Turns in one plane each, and the order they were made in; the first pair answered:
Puvi (before |-> after):
[ 1.48  2.33 -4.18  0.71 -1.30 -0.63 -0.79  4.91  0.27] |-> [ 0.85  1.12 -3.66 -0.17  1.06 -1.15 -0.62  5.24 -0.26]
[-4.21 -0.67  0.83 -1.82  0.36  0.79 -0.67 -0.04 -2.41] |-> [-0.31 -0.24  2.14 -0.96 -2.48 -1.31 -0.41 -0.23 -2.76]
[-1.77  1.26  2.93  0.16 -2.00  3.26  2.04 -6.30  0.95] |-> [-4.36 -1.97  1.92 -2.01  2.45  2.55  1.78 -5.11 -0.03]
[ 1.85  3.22 -0.14  1.82 -4.02  0.35 -0.52  2.11 -0.95] |-> [-3.37  1.66 -2.37  0.34  1.60  2.17 -1.04  2.65 -0.32]
Nug (before |-> after):
[ 0.89 -0.18 -0.77 -0.63 -0.23  0.78  0.18  0.65  0.16] |-> [ 0.37 -0.28 -0.52 -1.00 -0.14  0.80 -0.61 -0.24  0.46]
[ 0.31  0.85  0.45  1.34 -2.41  2.75 -1.65 -1.11 -0.53] |-> [-0.62 -0.42  1.74  0.27 -0.52  2.30 -0.98 -2.66  0.26]
[ 0.90 -1.31  0.07  0.03  2.29 -1.07  0.04  2.02  2.51] |-> [ 0.56  0.03 -0.74  0.78  1.32 -0.29 -0.28  2.88  1.95]
[-0.02  0.16 -0.58  0.87 -0.43  0.47  0.62 -0.66 -0.32] |-> [-0.34 -0.36 -0.31  0.47 -0.18 -0.13  0.32 -0.26 -0.71]
gudop (before |-> after):
[-1.56  0.50  0.38  0.79  3.60 -0.13  0.93 -1.45  2.43] |-> [-1.77 -0.90  1.13 -0.14  3.93 -0.65  1.62 -1.01  1.47]
[ 0.24  0.06  1.72 -0.84  2.85 -0.66 -0.15 -1.02  0.60] |-> [ 0.55  0.30  1.84 -0.75  2.13 -1.19 -0.53 -1.38  0.27]
[-0.64  0.22  1.33  0.34 -1.69  1.29 -0.56 -2.50 -2.18] |-> [-1.23  1.22  0.69  0.51 -1.70  2.36 -0.82 -2.39 -1.65]
Pairs:
Between the rows of a pair lie 2 to 3 turns.
[ 1.54  1.44  1.18  1.75 -1.80  1.05 -0.09 -0.10  1.03] |-> [ 1.18 -0.21  0.47  1.40 -0.69 -1.22 -0.93  3.22 -0.61]  Puvi, Puvi, Nug
[ 2.39 -1.00  1.76 -1.65  1.05 -2.17  0.04 -0.77 -1.72] |-> [ 1.90  0.55  2.37 -0.58  0.46 -0.22  0.65 -3.23  0.21]  Puvi, Nug, Nug
[-0.33  1.46 -0.25  0.67  0.95  0.92 -0.15 -0.07  2.33] |-> [ 0.18  1.07 -1.34  0.01  0.25  0.12 -0.91  2.20  1.12]  Puvi, Nug, Nug
[ 1.45 -2.58  1.81 -0.64 -0.90 -1.60  0.28 -1.24 -2.81] |-> [ 2.96  1.08 -0.55  1.74 -2.85 -0.32 -0.64  0.86 -1.29]  Nug, gudop
[ 0.37  1.86 -0.62  0.96 -1.85  2.83  0.54 -2.33 -0.22] |-> [ 3.36 -0.75 -0.82  0.18 -2.41 -0.86  0.22  1.20 -2.07]  Puvi, Puvi, Nug
